Which row each row swaps with, under one turn or mirror
todo: [  2  -5 -17  -3 -15 -23 -11 -29  14   1  36  -7 -12   4  33]
zeg: [ -2 -30 -13   5  -5 -26  23 -34  18  20  -5   1  -9 -21   6]
zep: [ 14  25 -19  13  -4   6  -2 -52  13 -12   4  13  12  -7   7]
doz: [-17 -14   5  -7   8   1  18   4  -1 -21  39 -11 -26 -23 -19]
reko: [-15 -11 -18   5 -10 -36 -10   3   7  -3  -8 -17 -36  20  12]
disik: [  5  16 -27 -26   9  25  -8  18  13  36  12   4   1   2   3]
Tiba: [-20  25 -12   1   5  -6  -8  28  -5   3  34  33  -6  13  11]
vozud: [-11  22   9  -2  14 -13  -8 -36  29 -14  11 -34   5  -2  -5]
Gavig: [-18  15 -21  -1  -4  19  -8   2  36 -14  28   8 -35  15  -3]
Bubag: [-21  11 -14  -4   1  10  -6   1  43 -16  13  16 -38  15   8]
nizu: [ 19  -9  21  16  -3  -6  -3  29  19   6 -15 -24  -1  14 -22]
suz: [ 12   5  11  -1  -9 -14 -27  27 -13 -32  18  16 -10 -12 -20]
Firo: [ 16  -2  -1 -16   4  -8  19  -2   1 -22   0  42  18 -29   5]
didat: [ 10  -9   9  28 -23  -7   6   7  -1  -1 -28  -3  27 -24   5]
migi: [ 14 -17 -16   0  33   5  -2  27  10  17 -28  13   0   5   1]
Keze: [-22  -3   5  -7  12   6  18  -2  -1 -11  34 -13 -25 -21 -32]
lagav: [ -8   4  15  15  28   0  -6   5 -20  -1   0  33 -34  -7 -25]
Lud: [  8   8  -3  -3   2 -14  16  32  -2  23  -9 -28  15 -23  15]
risab: [ -8  34  -6  17   4  -5   0  38  13   1  16 -24  21  -1 -14]
favi: [ -7  -6 -14  27  14   7   9  41 -13  10  14 -16  -5  14 -10]
kom: [ 25  -6 -10 -10   5 -23  16   1  -1 -19  -1  37  18 -21  11]
guf: [ 21  -1 -31  29  10   7 -19 -31  15  -7 -13  14 -21 -18   1]
sud: [ -9   4  18  31  12 -29 -22 -29 -12 -11  -7 -11  -4  -5  13]
relab: [ 13  11   7  -2 -13 -12   3 -22 -10   6  -3 -21  31  29   4]
detu: [  0  -6 -13  -1  12  19  -6 -12 -10  15  -5   5 -25  45 -10]
dasag: [-13  28  -8   1  24  -1  -8 -32  15 -11  -4  14 -42  -6  11]
tifo: [-23  10  15  10   3  14   4  15 -21  30 -14  24   7  -3 -14]
Natu: [ 29  10 -10 -19 -14 -22   7  -7   9   7  36 -13  17 -22  10]
zarus: [ 27   0  -4 -18 -22  10 -23  -3  -2 -13  18   6  -8 -34 -24]
tir: [  2 -10  -3  19 -22   1  -5 -33 -18  18  10  -5   0 -39   6]
Rup: [-14  30  -7 -19 -20   2   4  -9  10  23 -34   7  10  -4 -13]
diso: [-37  18   3  -6  12 -22  26  15  20  12  10  22   0  14 -12]
Ket: [  1 -10  15  17 -23  -5  12   8  11   7 -29 -13  24 -27   5]
tizib: [ 26  17   2  -5  -4   4 -15 -26  46 -10  -8   8 -14  17 -13]

Lud swaps with dasag
zeg swaps with diso
doz swaps with Firo
sud swaps with disik
Natu swaps with lagav
Rup swaps with reko
todo swaps with tifo
favi swaps with zep

Which row each row swaps with, under one turn or mirror
M: [  5  19  31  10  40  -3 -12  -5  -4   2  53  -9 -25  14  21 -13   6   4
 -31  -6  -1   2 -39  17  10 -46  26  -4  -4  -2 -19 -10 -10 -17 -11   5]
A: [  4   8  24  21  36  -1 -21  -2  -8   3  46  -7 -40 -15  39   0  -6  11
 -34 -16 -19 -15 -11  14  14 -28  35   0 -15 -14 -13   6  -5  -8 -41   2]
S: [  7  30  31  22  31   7  -4   1 -17 -11  39  -5 -43  18  11 -24   0  23
 -38 -12   4  -6 -33  23   9 -36  20   2 -15   9  -9  -4  -8   9  -9   8]
Y: [ -5  22  -3 -24 -14  30  -4   4 -16 -15   9 -40  17  -8  -3  16  19   1
  45  25 -22  16 -14  -4 -13  13  -8 -11  48  -9  17 -20 -10  -5   2  27]
Q: [-31  17  -3  -8  27  20  17   9 -28  10  17  -3 -29  24  30   7  14   5
 -12 -29   5  -9 -50  -5  22 -34  43  -4 -34 -29 -20  -9   2 -16 -21  22]
X: [ -2  33  -1 -15 -20  39   2  11 -27 -27  -5 -36  -1  -2 -11   4  14  20
  36  16 -17   7  -8   1 -13  21 -12  -6  34   1  27 -13  -8  23   4  29]
R: [-18  20  -5 -34 -21  37  -6  18 -32 -20  -6 -31  11   1   5  12   6   3
  42  20  -8  -8  -1 -14  -4  28  -5 -10  39  -8  14  -3  -7  12   2  29]
G: [-37  18 -24 -33  -8  43  21  17 -34  -2 -13 -23   1   9  15  28  23   3
  39  -9  -8   2 -33 -20   8   7  20  -9   1 -34   5 -16   2  -7 -13  37]
T: [ -5  12 -10 -15 -15  35 -16   7 -19 -11   0 -38   3 -30  14  31   7   7
  36  15 -39   0   7  -8 -10  28  -1  -7  39 -19  23  -3  -3   9 -27  26]
L: [ -5   9  -7 -13 -15  31 -14   8 -17 -14   2 -37   1 -34  16  27   7   7
  41  14 -38  -2  13  -7  -8  28   0  -8  36 -21  24  -3  -4   6 -29  22]
C: [  5  10  24  20  37   0 -20  -3  -8   7  47  -8 -40  -9  38   2  -7  10
 -40 -16 -18 -16 -17  13  12 -31  31   2 -14 -12 -13   6  -3  -5 -40   3]
V: [ -9  -9   2  24  19  -8   1  12 -19   1  29 -10 -37  36  38  -3  -7   8
 -45 -11   9 -18 -34   9   4 -20  33   1  -1  -5 -30   5 -28   3  -8   0]
U: [ -7  19  31   5  34   1 -12   9 -20  -1  43   2 -33  24  28 -18  -8   8
 -38 -12  14 -23 -27  10  20 -34  31  -2 -16   1 -24   7  -7  -5 -13   5]
J: [-19  -9 -28  -9 -27  23   6  21 -28 -15 -12 -38   1  16  19  22   5   3
  22  17 -10  -6 -11 -10 -14  35   4  -6  46 -12   3  -2 -28  16   3  20]

X swaps with S
U swaps with R
C swaps with T

Which row each row swaps with, under one turn or mirror
rifu: [ -9  24  16  10 -10  -8 -59 -30 -16  54 -45 -65 -11 -10 -50  35   3   4
   6  14 -25 -22  13]
nutil: [ 29  30 -13  14 -52   2 -64   3  25  25 -36 -39 -38  33  -8  18 -27  53
  -5  20 -19 -16  -7]
meko: [ 33  34 -15   9 -44   1 -67 -11  31  20 -45 -39 -29  29 -14   9 -21  40
  -2  40 -28  -7  -1]
sona: [  4  15  -8  28 -12   8 -37 -22   5  11   2   3 -30  10  -6  13   8  57
  19 -23 -23  14 -30]
bok: [ -7  19  11  21   0   3 -63 -12  -7  48 -71 -71 -21  -2 -38  22  -1   5
   3   5 -10 -15   8]
Budo: [ 17  22  -1  32 -10   9 -27  18 -39  35  -8 -27  27 -18 -34  15  12   1
  17  -4 -30 -17  13]
kefel: [ 37  44  -6  22 -45 -11 -68   4  28  21 -36 -15 -28  26 -11   3 -17  50
   8  28 -32   8   9]
nadi: [  2   7   7  14  -1  -6 -65  -8 -16  49 -53 -63   2   1 -55  14  -9   1
  18   9 -12 -17  17]
lezit: [ 21  48  -9  33 -20  20 -19   5 -43  26  -2 -11   1 -15 -21  31  22   4
   2  -6 -40 -14   2]
Nevo: [ 41  29 -19   6 -39 -26 -58  13  26  22 -30 -31 -39  24  -7  -4  -8  42
  10  23 -31  -1   5]
meli: [ 21  24  -5  35  -2  21 -50 -27   2   1 -22   9 -27  35 -16  34   7  48
  22 -15 -20  13 -25]
tarom: [  5  40  12  26 -21   4 -24  -2 -38  42  -4 -32  12 -27 -29  34  19   4
   4   5 -41 -23  11]
gezo: [  6  23  -1  22  -5  10 -28 -20  -4  -2  -6  17 -26  17  -4  20  12  37
  25 -15 -27   8 -27]
bag: [ -9  33  11   8  -6 -12 -73 -30  -3  48 -60 -61 -27   1 -49  12 -13   9
   3  18 -20  -3  10]
deped: [ 19  19  -4  30  13  22 -34 -18   2  -1 -10 -15 -21  35 -13  25  -1  44
  15  -9 -17  10 -41]
zet: [ 12  37  -1  41 -16  13 -20  19 -31  36 -14 -28   8 -33 -13  13  28   7
   4  -7 -36  -8   9]

rifu swaps with tarom
zet swaps with bok
sona swaps with nutil

Which row each row swaps with, under one turn or mirror
remez: [-23  -8  14  -6 -15  -4 -24 -15  -1   6  -6  24  27 -12  -3 -39   8  12
  42 -39  11  18  11 -21  21  12  -9  22  14  -5  18 -13  26 -21 -15]
tabe: [-15  -3 -13   0   0   5  31 -23 -20   0  18   8 -48  20 -32  27  -3  -3
 -33  18  -3  12  17  -9 -36 -28 -21  -7  -1 -18 -18  -9  -7 -10 -13]
Gamit: [-13   5 -21   6   7   7  10 -21 -11   5  15   6 -49  29 -37  32   6  -8
 -29   9  -1  10  22 -18 -26 -41 -20   0  17 -30   3  -1   5 -25  -7]
tika: [ 18   7 -38 -11  22   3  18 -19  -5 -16  16  -3 -33  36 -24  28 -18 -45
 -31   3 -13  20   9 -20 -22 -16 -23   4  22 -38 -11 -13   0 -18  -7]
rugol: [  7 -10 -17 -23  -5 -22 -13 -15  -6 -19   6  10  38  12   8 -29 -28 -46
   6 -22 -12  43 -14 -11  23  30 -27  28  29 -21 -23 -15  26 -15 -20]
mir: [ 14  -3 -38 -16   7 -16   7 -18 -12 -19  18  -1  -6  36 -11  12 -28 -58
 -35   4 -19  40  -7 -10  -3   0 -34  14  32 -35 -31  -8  13 -19 -15]
nanut: [-19   5 -14   8   1  10  32 -19 -18  -2   6  10 -46  30 -35  27  -3  12
 -26  23 -11  11  14 -17 -34 -14 -19  -7  11 -11 -21 -17  -7 -16 -14]
kadu: [-29  -7  19  -2 -19   0   1 -14  -9  -1 -14  27  23  -9  -5 -38  -2  30
  39 -20   0  18   5 -18   8  33  -9  15   8  12  -7 -27  12 -13 -22]
Bika: [  7  -6  -5 -21   3  -7 -14 -14   5 -15  -5  15  39  -4   8 -40 -16 -26
  38 -42  -1  28  -3 -21  22  33 -13  26  19 -15   2 -24  20 -14 -16]
zifal: [-25 -17   6   0 -16  -5 -35 -18   4   6  -7  21  21  -9  -6 -27  11   3
  30 -38  17  20  18 -26  20  -3  -4  18  11  -8  34 -14  24 -35 -18]
Defaf: [ -8  -5  16  -9  -9  -5   2  -7   7 -15 -19  16  32 -14   9 -37 -12  -3
  37 -49  -5  30 -11 -13   8  24 -21  20  18  -5 -28 -11  16   9 -21]
Pedus: [-16  -6 -22  10   1   3  -6 -23  -5   6  11   6 -41  25 -32  30  10 -13
 -29   1   7  13  27 -24 -19 -46 -12  -2  13 -28  22  -5   5 -39 -10]
faza: [  2   8 -18   2  12   5  33 -13  -2 -17   2  -2 -39  25 -21  29 -14 -21
 -31  -5 -16  24   0 -11 -35 -26 -31  -2  21 -30 -42  -1  -4   5 -12]
vip: [-26 -17  21 -11 -21  -6  -3 -17 -11   1  -4  26  26 -20   1 -44  -1  17
  37 -28  10  20   6 -12   9  23 -10  17  -3   8  -4 -19  14  -5 -21]

Gamit swaps with remez
mir swaps with rugol
tika swaps with Bika

Which row each row swaps with, under one turn or mirror
kis: [-38 -27 -20 -36 -15  22 -14  -9   5  -6 -24  -8  18   6  -6  10 -21  -3
  35  -8]
tul: [-16 -30 -20 -40 -17  15   0  32  -9 -47   8 -38  42  -6  20   1 -11  16
  21   0]
zipo: [-19   1   5  -3  -7  -4  36  11 -30 -13  22  12   2   2  34 -29   3  -3
   4  14]
semel: [-18  -7 -35 -22   9  -9  40  25  16  13   4  15   9 -14  20  10 -18   5
   6  35]
naled: [ -7   6   7   8 -15  -6   9  29  -8   0   0   6  -4 -17  53 -31 -16 -34
  -1 -10]
Selor: [-15   1  21 -32 -35  39   7   9  17 -20 -10 -24  14 -12  47   4   7 -14
  28 -41]
Zot: [ -4 -10  10 -12 -12   0  29  15 -19   7  12  21  -5  11  31 -26  12 -22
  -6  14]
Kovug: [ -1 -16  15 -21 -34  13   1  26   8   0  18  -7  37 -37  31  51  16  -2
  -2 -16]
tubo: [ 15 -17  11 -11 -34  23  27  25  26  14  19   8 -10  21  15  12   0 -37
  10  16]
Vodav: [ -9 -11  18  -2 -40  14  18  31  14 -13  25 -11  35 -34  41  50   1  14
  10 -10]
retab: [-35 -37 -23 -27 -40   3  22   5  11  -5 -18 -15  18 -25  -1  20 -47   0
  27 -22]
Kema: [-12 -15 -39 -15   4  20  17 -13  21 -20  10 -18  21 -15   1  13 -13 -22
  57  -1]
girid: [-20  -9  23   4 -51  23  29  30  22 -16  22  -5   5  15  26  26 -29  15
  25  11]
kem: [-10 -27 -32 -19 -19   9  40 -11   7  -6  -5 -19   1 -18   3 -10 -25 -47
  33 -21]
zapid: [ -2 -34 -38 -40   5  20   9  27 -14 -18   6 -35  27   1  16  -4  11 -27
   3  13]
Metat: [-11  -3   1   8 -28  -5  -2  46  15   5   3  -4  23 -46  49  30 -26  -7
  -4 -10]

kis swaps with Kema
Zot swaps with Vodav
kem swaps with retab
semel swaps with Selor

